In the rows, zero is written as 128.
Each path below is one point turned by a fixed rotation once a step. After each direction that follows a path, write how fast that rotation turns it, in degrees per step (0 if it stays still).
Each turn is a multiple of 5 degrees from 10 to 175, or 0.
Each row of a path follows its step; steps can be skipped.
path 1
step 0: [124 129 123 129 124 126 117 126 134 123 124 128 136 127 129 135 134 122
 132 117 130 115 119 142 135 128 132 138 127 134 126 124 124 128 127 130
 119 130 141 126 131 128 128 137 125 130 121 121 129 131 122 124 119 122
 120 130 137 138 150]
step 1: [135 136 128 139 136 142 127 125 136 129 120 128 128 131 132 125 128 135
 135 127 119 117 130 137 131 129 132 136 131 130 125 133 126 130 127 132
 125 130 135 131 132 134 125 138 130 145 130 123 146 128 123 117 114 116
 121 130 127 132 128]
step 2: [129 131 114 136 133 132 120 129 134 133 119 122 129 129 137 118 128 133
 131 126 115 128 127 132 129 119 130 141 125 127 118 131 128 117 135 130
 117 135 128 129 132 125 132 119 138 130 124 129 130 141 138 123 123 118
 121 119 129 133 139]
step 3: [125 124 114 132 130 137 131 131 128 128 122 120 134 130 128 126 124 137
 143 130 131 124 126 129 126 123 127 140 131 118 124 130 117 133 129 123
 131 134 137 128 125 121 124 129 140 136 125 140 131 119 128 118 131 128
 116 116 142 130 138]
step 4: [111 130 130 135 131 130 137 121 127 125 132 128 128 125 136 136 127 130
 130 130 124 130 137 130 132 127 131 136 129 116 114 127 125 130 133 117
 114 138 138 127 123 119 121 131 142 125 114 131 132 125 132 119 124 116
 121 132 128 133 130]
step 5: [124 135 131 133 124 127 128 126 132 128 127 132 127 123 137 130 124 127
 140 120 131 129 130 144 123 137 133 145 126 119 127 130 118 129 126 131
 119 149 144 124 128 119 128 128 137 132 136 138 126 135 134 128 126 133
 125 131 128 121 124]
step 6: [122 143 118 124 119 122 135 134 128 119 124 126 132 118 122 124 139 122
 131 134 124 126 122 145 121 125 125 137 128 129 130 126 118 125 130 124
 123 140 141 127 121 126 133 133 126 128 122 134 137 131 130 114 117 127
 126 133 127 130 132]
step 7: [133 130 127 125 128 138 129 125 129 122 133 131 129 124 126 123 144 129
 142 125 122 124 133 138 129 126 123 134 126 115 128 130 122 124 125 142
 125 139 133 145 123 119 132 128 124 135 122 125 123 127 126 115 116 117
 129 132 133 131 121]
step 8: [132 129 114 134 121 128 123 135 143 133 126 123 138 131 131 121 139 126
 131 124 128 134 139 135 119 136 128 134 126 127 120 129 131 134 123 131
 128 149 127 133 119 127 127 131 125 128 116 118 127 131 140 118 129 117
 123 125 131 128 131]
step 9: [132 132 118 135 139 126 130 127 141 130 126 108 132 130 135 128 143 127
 129 131 125 129 137 122 127 125 120 143 129 125 129 134 119 133 117 133
 125 139 137 130 125 122 123 127 127 136 118 135 128 120 122 124 131 136
 127 135 127 133 131]
step 10: [126 142 130 130 131 122 130 131 132 128 126 124 125 133 144 126 138 131
 128 125 122 133 129 117 131 128 120 137 128 114 123 123 123 128 124 119
 122 144 120 128 132 124 121 127 124 126 127 139 129 119 128 112 125 114
 126 127 126 116 131]
[128 128 125 127 127 130 124 130 131 128 131 128 129 129 127 127 125 127
 128 130 129 127 130 128 128 128 126 130 128 129 131 130 129 126 129 130
 129 126 126 130 127 128 131 127 128 131 124 127 130 131 125 127 126 127
 125 127 127 125 126] => 60
[126 132 129 126 127 129 127 131 127 127 127 130 129 125 127 132 129 126
 130 127 131 130 127 131 129 127 129 126 128 128 126 129 127 125 130 128
 129 130 126 128 128 127 126 129 127 129 130 125 129 130 125 128 126 131
 128 131 128 128 127] => 55
path 2
step 0: [133 134 122 131 132 126 130 134 124 131 119 126 123 122 131 129 120 138
 131 122 136 128 128 121 122 135 130 131 138 129 128 129 132 134 141 123
 126 126 129 134 128 121 127 128 137 133 129 136 122 128 119 136 121 135
 120 123 131 140 137]
step 1: [127 127 121 126 129 126 118 129 119 122 128 121 120 135 123 137 128 134
 122 123 119 131 132 122 125 134 123 131 126 132 124 131 119 129 136 121
 125 137 127 127 131 131 122 133 135 133 140 129 122 136 133 128 129 140
 122 132 116 122 129]
step 2: [124 127 120 124 128 119 123 126 125 124 133 120 132 130 138 126 131 124
 134 125 136 129 125 133 121 131 133 130 131 127 137 118 128 138 126 120
 124 130 120 119 125 137 124 124 132 134 132 122 114 127 131 131 125 135
 114 127 134 132 122]
step 3: [134 128 130 133 131 122 124 128 126 139 134 131 128 123 136 124 128 132
 124 119 135 134 136 124 131 140 134 133 121 127 136 133 130 122 128 128
 124 130 117 132 132 131 126 133 123 143 133 134 128 136 124 136 134 133
 119 126 129 121 122]
step 4: [134 130 118 132 135 131 128 126 123 134 123 133 120 126 137 136 135 131
 132 121 128 112 122 124 130 124 134 129 136 122 123 127 118 132 122 120
 126 127 122 124 118 130 120 137 128 136 124 133 127 137 128 135 130 131
 125 132 124 131 127]
step 5: [135 135 121 132 136 129 137 115 120 133 129 118 122 128 134 129 128 122
 126 133 134 131 123 127 124 131 119 130 137 129 135 131 120 121 133 127
 126 132 131 133 121 119 125 120 130 137 135 119 128 132 130 130 133 135
 116 132 126 123 129]
step 6: [123 122 119 124 138 132 125 132 131 136 123 125 117 122 132 129 129 128
 135 122 135 131 130 133 140 133 122 133 126 134 129 117 131 136 136 122
 131 137 125 132 131 125 134 126 134 132 126 131 125 127 125 135 131 133
 116 128 119 134 128]
step 7: [128 118 123 127 126 123 134 127 125 134 133 128 121 123 133 129 133 122
 122 120 126 129 129 130 115 126 127 126 131 135 119 128 120 125 136 129
 130 137 129 129 139 136 119 130 129 131 128 135 113 139 126 127 136 136
 122 128 127 126 123]
step 8: [133 123 114 133 137 121 129 127 132 130 127 123 123 124 130 131 129 130
 126 124 146 132 123 118 121 132 132 125 135 129 125 125 133 132 130 129
 128 125 122 125 128 131 121 126 130 132 138 131 127 130 133 129 115 129
 124 136 136 138 121]
step 9: [129 124 128 130 135 129 127 137 117 128 137 127 128 130 132 128 129 128
 129 133 136 124 131 123 133 123 127 131 129 135 133 139 125 125 134 121
 126 126 120 129 135 121 126 139 130 137 146 139 128 133 132 130 130 138
 120 129 122 128 131]
step 10: [128 133 123 134 133 120 126 130 124 122 134 129 117 131 140 129 123 121
 142 122 126 123 128 127 125 126 126 129 131 127 132 122 133 135 125 123
 129 131 129 118 124 127 120 126 137 137 123 130 129 135 128 130 132 148
 126 133 128 130 125]
[127 130 130 130 130 127 128 128 129 130 128 130 131 127 128 125 126 127
 130 128 130 126 129 128 130 126 127 127 125 131 128 129 129 129 127 127
 127 126 127 126 132 127 131 125 129 130 127 128 126 127 128 129 128 128
 123 126 127 126 131] => 110
